A =
[[206 124 107  92  77 209  97 188]
 [131 197 147 111 106 128 153 110]
 [118 168 188 134 155 129 166 110]
 [ 96 124 151 178 151 110 172 121]
 [ 81 125 167 159 189  81 143  80]
 [204 122 120 105  78 217 119 201]
 [ 93 168 176 163 134 116 210 127]
 [177 104 116 127  89 196 135 199]
 [180  89 127 125 116 193 113 185]
 [150 147 132  97 132 135  93 109]
 [142 163 107 115  95 132 122 122]]
Rows and columns are counted from 0.
(0, 0) = 206
(9, 4) = 132
(6, 0) = 93
(0, 6) = 97
(8, 7) = 185
(5, 0) = 204
(9, 3) = 97
(2, 2) = 188
(6, 5) = 116
(0, 5) = 209
(2, 7) = 110
(1, 6) = 153
(2, 1) = 168
(9, 6) = 93
(2, 6) = 166
(8, 3) = 125
(3, 6) = 172
(4, 7) = 80
(4, 2) = 167
(3, 5) = 110
(8, 6) = 113
(7, 3) = 127
(3, 2) = 151
(5, 2) = 120
(7, 2) = 116
(1, 7) = 110
(2, 5) = 129
(1, 2) = 147
(2, 3) = 134
(5, 6) = 119
(7, 1) = 104
(5, 4) = 78

B = 120 160 94 131 124 135 95 187 38 113 191 134 168 82 119
B[0] -> 120
B[9] -> 113
B[2] -> 94
B[3] -> 131
B[10] -> 191

arr = ((176, 162, 125, 81, 78, 179, 125), (161, 162, 130, 92, 90, 161, 130), (117, 150, 128, 148, 141, 109, 126), (173, 148, 116, 107, 98, 170, 105), (117, 118, 125, 113, 129, 116, 129), (129, 176, 208, 140, 153, 142, 173), (90, 148, 138, 126, 132, 93, 164), (52, 193, 193, 180, 166, 67, 226), (197, 138, 167, 110, 105, 213, 130), (155, 150, 202, 142, 160, 167, 142), (102, 163, 198, 179, 163, 121, 196), (181, 95, 154, 136, 135, 197, 115), (173, 122, 146, 108, 131, 172, 94), (165, 157, 175, 127, 138, 168, 125), (143, 99, 124, 119, 135, 145, 107))
arr[0,0]	176
arr[0]	[176, 162, 125, 81, 78, 179, 125]
arr[9]	[155, 150, 202, 142, 160, 167, 142]
arr[11,6]	115
arr[:, 3]	[81, 92, 148, 107, 113, 140, 126, 180, 110, 142, 179, 136, 108, 127, 119]
arr[:, 5]	[179, 161, 109, 170, 116, 142, 93, 67, 213, 167, 121, 197, 172, 168, 145]
arr[9,0]	155
arr[13,3]	127
arr[7,3]	180
arr[2,0]	117
arr[5,1]	176
arr[7,6]	226
arr[9,4]	160
arr[9,6]	142
arr[3,2]	116
arr[11,4]	135
arr[14,1]	99
arr[5,6]	173
arr[1,5]	161
arr[8,4]	105
arr[1,3]	92
arr[9,1]	150
arr[5,4]	153
arr[7,2]	193
arr[4,3]	113
arr[2,4]	141
arr[2]	[117, 150, 128, 148, 141, 109, 126]
arr[12,1]	122
arr[4,5]	116
arr[3]	[173, 148, 116, 107, 98, 170, 105]
arr[0,6]	125
arr[10,6]	196
arr[14,4]	135

X = 47 104 57 199 89 186
X[0]	47
X[4]	89
X[-1]	186
X[3]	199

data =
[[165 159 165 148 159 151 223 166 145 190 111 165 164  75  79]
 [106 101 109 108 113 104 132 200 115 128 134 146 155 142 150]
 [163 157 162 150 156 154 203 148 145 190 105 162 139  94  79]
 [173 166 171 158 164 161 224 155 150 210  95 163 149  82  73]
 [101  99 102 114 111 107 101 181 114 129 116 114 146 161 184]
 [109 107 111 121 117 116 110 173 118 141 112 128 132 165 164]
 [102  97 105 107 110 103 116 190 113 121 136 142 144 154 156]
 [163 158 163 153 156 157 201 147 145 198  97 162 130 103  79]
 [142 135 144 124 140 127 183 163 132 123 174 141 201  61 112]
 [118 116 118 132 124 130 106 149 123 155 102 120 113 172 157]
 [112 109 114 121 118 118 114 168 119 140 115 132 129 161 155]
 [121 107 129 109 117 117 134 159 119 116 189 203 106 156  73]
 [108 106 105 114 115 106 103 158 117  98 145  85 187 111 195]]
data[0][0]	165
data[-4][10]	102
data[8][-3]	201
data[:, -9]	[223, 132, 203, 224, 101, 110, 116, 201, 183, 106, 114, 134, 103]
data[-4][-3]	113
data[0][8]	145
data[-8][7]	173
data[-5][-6]	123
data[3][14]	73
data[-13]	[165, 159, 165, 148, 159, 151, 223, 166, 145, 190, 111, 165, 164, 75, 79]
data[-7][1]	97
data[-6][10]	97
data[-10][5]	161
data[6][-12]	107
data[:, 7]	[166, 200, 148, 155, 181, 173, 190, 147, 163, 149, 168, 159, 158]
data[-3][-13]	114
data[-1][14]	195
data[3][6]	224
data[:, 13]	[75, 142, 94, 82, 161, 165, 154, 103, 61, 172, 161, 156, 111]
data[:, 12]	[164, 155, 139, 149, 146, 132, 144, 130, 201, 113, 129, 106, 187]
data[12]	[108, 106, 105, 114, 115, 106, 103, 158, 117, 98, 145, 85, 187, 111, 195]
data[12][12]	187
data[-10]	[173, 166, 171, 158, 164, 161, 224, 155, 150, 210, 95, 163, 149, 82, 73]
data[-9]	[101, 99, 102, 114, 111, 107, 101, 181, 114, 129, 116, 114, 146, 161, 184]
data[8]	[142, 135, 144, 124, 140, 127, 183, 163, 132, 123, 174, 141, 201, 61, 112]
data[7][7]	147
data[-4]	[118, 116, 118, 132, 124, 130, 106, 149, 123, 155, 102, 120, 113, 172, 157]
data[0][14]	79
data[:, 11]	[165, 146, 162, 163, 114, 128, 142, 162, 141, 120, 132, 203, 85]
data[1][-14]	101
data[:, -10]	[151, 104, 154, 161, 107, 116, 103, 157, 127, 130, 118, 117, 106]
data[-12][-12]	108
data[6][12]	144

m =
101  122   99  153   88  112  119  165   92  167  116   83   96   64
 60   78   60  159  155   46   78  156   80  160   64  177  200   58
111  100  111  134  145  101  110  132  117  131  103  143  141  171
163  134  164   61   93  154  128   86  157   80  128   95   90   38
Indices start at 0.
(0, 0)	101
(1, 5)	46
(0, 11)	83
(0, 4)	88
(1, 4)	155
(2, 0)	111
(1, 11)	177
(2, 1)	100
(1, 1)	78
(1, 6)	78
(0, 1)	122
(3, 13)	38
(1, 3)	159
(3, 9)	80
(2, 10)	103
(0, 10)	116

W = array([213, 208, 226, 225, 208, 199, 228, 211, 200, 224, 200, 200, 222])
W[-13] = 213
W[9] = 224
W[3] = 225
W[4] = 208
W[-12] = 208
W[8] = 200

M =
123 141 126 87 164 145 136
129 138 130 79 198 169 132
123 140 126 87 166 143 137
95 49 78 149 43 88 34
141 177 138 73 167 128 167
174 119 153 208 128 138 122
128 137 129 78 199 170 130
64 114 95 85 117 122 117
124 157 136 94 144 127 160
Rows and columns are counted from 0.
(0, 0) -> 123
(1, 5) -> 169
(6, 0) -> 128
(3, 3) -> 149
(6, 2) -> 129
(0, 4) -> 164
(2, 0) -> 123
(5, 6) -> 122
(7, 4) -> 117
(4, 1) -> 177
(2, 1) -> 140
(0, 5) -> 145
(7, 5) -> 122
(1, 3) -> 79
(5, 4) -> 128
(7, 2) -> 95
(2, 2) -> 126
(0, 1) -> 141
(3, 2) -> 78
